[170  87 134 113 152] = givi
[135 149 178 104  98] = ser
[178  87 123 137 144] = giv
[139 111 117 175  85] = selek
[137 144 178 124  87] = Tesaz
[134 152 171  87 113] = fanov
perm: [ 87 113 134 152 171]	fanov
perm: [ 87 124 178 144 137]	Tesaz

[127 109 135 122 127 129 110 136 129 133 131 140 133 145 118 112 103 131
 125 122 109 142 125 121 102 125 121 141 134 109 105 136 126 120 126  97
 142 139]  Muz
[125 119 144 120 149 120 116 161 149 160 157 163 156 164 153 122 113 159
 121 113 121 164 130 122 106 130 122 159 161 117 108 156 123 116 126 102
 164 162]  muvof
[155 155 121 108 146 141 152 118 138 126 108 140 123 144 110 112 152 149
 129 156 118 136 109 154 122 110 129 151 139 154 150 111 140 151 144 112
 157 113]  dasem
[124 159 130 119 164 159 149 113 161 116 163 164 122 157 153 156 120 116
 149 156 122 126 121 113 161 108 162 130 117 144 164 121 160 122 120 102
 106 123]  dite
perm: [ 97 102 103 105 109 109 109 110 112 118 120 121 121 122 122 125 125 125
 126 126 127 127 129 129 131 131 133 133 134 135 136 136 139 140 141 142
 142 145]	Muz
perm: [102 106 108 113 113 116 116 117 119 120 120 121 121 122 122 122 123 124
 126 130 130 144 149 149 153 156 156 157 159 159 160 161 161 162 163 164
 164 164]	dite
perm: [162 164 102 126 116 123 156 108 117 161 159 122 130 106 122 130 164 121
 113 121 159 113 122 153 164 156 163 157 160 149 161 116 120 149 120 144
 119 125]	muvof

[122 126 139 105 150 127 133 128 127 131 127 130 128 120 130 128 107 149
 116 130 120 115 125 136 117 128 130 131 119 125 137 128 133 132 130 129
  83 127 131 157 129 124 157 131 120 129 140] : rel
[135 145 134 133 103 134 131 110 122 131 127 132 130 136 131 127 119 135
 123 118 119 121 135 115 140 125 104 131 135 131 134 126 121 121 132 113
 121 138 122 148 134 129 121 145 100 132 136] : fiz
[117 136 143 120 124 128 127 123 121 128 125 127 132 117 136 104 130 116
 117 129 134 113 118 146 135 128 130 112 107 134 124 122 121 138 125 115
 137 121 147 141 138 118 119 126 102 131 119] : suvu
[124 140 145 126 121 120 130 126 130 135 129 127 133 130 130 144 132 117
 112 134 136 141 134 130 118 132 117 126 140 127 124 141 134 140 120 128
 135 106 141 128 138 128 134 122 139 133 129] : bato
[116 115 124 145 144 122 131 122 120 125 124 134 122 123 135 127 118 124
 133 128 122 144 135 106 129 139  84 126 125 132 133 124 128 140 120 132
 133 143 143 153 137 135 135 146 135 120 123] : norud
[133 124 130 135 134 125 127 129 135 129 127 122 131 131 124 112 140 110
 125 128 116 122 126 132 128 123 154 119 123 133 137 126 122 122 130 126
 138 100 121 127 110 118 112 149  99 124 123] : Geb
chg fiz: [135 145 134 133 103 134 131 110 122 131 127 132 130 136 131 127 119 135
 123 118 119 121 135 115 140 125 104 131 135 131 135 126 121 121 132 113
 121 138 122 148 134 129 121 145 100 132 136]	30, [134]
chg suvu: [117 136 143 120 124 128 127 123 121 128 125 127 132 117 136 104 130 116
 117 129 134 113 118 146 135 128 130 112 107 134 124 122 121 138 125 115
 137 121 147 141 138 118 119 125 102 131 119]	43, [126]

[111 135 152 116 129 139  79] : nuv
[146 124 134 118 135 135 146] : siba
[146 124 134 118 135 105 146] : vavav
[135 146 136 146 134 118 124] : sala
[111 135 152 116 129 139 123] : Gevav
perm: [134 146 135 124 146 135 118]	siba
chg siba: [146 124 134 118 136 135 146]	4, [135]
chg sala: [135 145 136 146 134 118 124]	1, [146]
chg Gevav: [111 135 152 116 130 139 123]	4, [129]

[139 143 142 151 139 119 131 128 108  99 126 147 102 158 134 131 117 135
 132 133 137 151 126 169 114 130 158 138  91 140 133 135] : Mim
[130 132 134 135 136 122 130 126 127 120 136 132 120 137 134 132 123 130
 132 124 129 139 133 137 120 130 135 132 123 135 125 131] : Nuveb
[134 131 126 132 120 132 127 131 115 121 109 136 124 134 120 123 130 130
 122 141 134 123 116 142 132 126 139 129 108 124 137 127] : zesa
[134 126 115 122 105 142 124 135 111 131  86 133 135 123 106 115 139 128
 113 154 136 102 102 134 146 122 133 123 105 112 145 122] : rifom
[122 116 111 108 109 142 124 132 136 151 111 115 151 103 113 120 141 123
 118 136 124  99 118  99 147 124 107 118 146 112 132 120] : Dav
[121 116 114 108 114 139 125 130 140 151 120 114 150 104 118 123 139 122
 121 130 123 104 124  97 143 125 105 119 152 115 128 121] : nug
[124  86 106 135 131 145 123 115 122 134 111 142 102 136 128 126 146 135
 123 123 133 134 105 105 139 122 112 115 102 133 154 113] : Nesan
[132 139 144 146 147 115 132 124 124 108 148 138 108 150 143 137 116 133
 138 118 130 156 140 151 109 133 145 137 116 144 122 136] : Semo
[122 115 132 136 122 123 134 124 142 111 113 102 105 139 133 123 154 112
 126 105 128 146 102 133 134 135 145 123 135 106  86 115] : barib
chg Semo: [132 139 144 146 147 115 131 124 124 108 148 138 108 150 143 137 116 133
 138 118 130 156 140 151 109 133 145 137 116 144 122 136]	6, [132]
perm: [113 154 136 102 102 134 146 122 133 123 105 112 145 122 134 126 115 122
 105 142 124 135 111 131  86 133 135 123 106 115 139 128]	rifom
perm: [115  86 106 135 123 145 135 134 133 102 146 128 105 126 112 154 123 133
 139 105 102 113 111 142 124 134 123 122 136 132 115 122]	barib
chg Nuveb: [130 132 134 135 136 122 130 126 127 120 136 132 120 137 134 132 123 130
 133 124 129 139 133 137 120 130 135 132 123 135 125 131]	18, [132]
perm: [113 124  86 106 135 131 145 123 115 122 134 111 142 102 136 128 126 146
 135 123 123 133 134 105 105 139 122 112 115 102 133 154]	Nesan

[124 114 115 133 142 120 136] = rog
[123 119 159 140 119 127 137] = mip
[130 109 101 130 114 147 158] = basug
[137 104 116 121 105 140 120] = mefar
[157 116  78 139 134 139 118] = tolem
[114 134 149 131  97 116 125] = Ven
[130 107  95 108 161 131 126] = rumo
[108 116 125 101 101 102 110] = feleb
[134 152 135 154 147 129 148] = Zir
[113 124 115 112 148 127 147] = Miler
[108 141 149 109 120 118 146] = Vog
[128 116  78 139 134 139 118] = Kezud
chg Zir: [134 152 135 154 146 129 148]	4, [147]
chg feleb: [108 116 125 102 101 102 110]	3, [101]

[150 150 101 135 175 143 147] -> zab
[150 150 101 135 175 143 166] -> kuzav
[149 175 166 135 150 143 101] -> Tida
chg kuzav: [151 150 101 135 175 143 166]	0, [150]
perm: [166 143 175 135 101 150 150]	kuzav

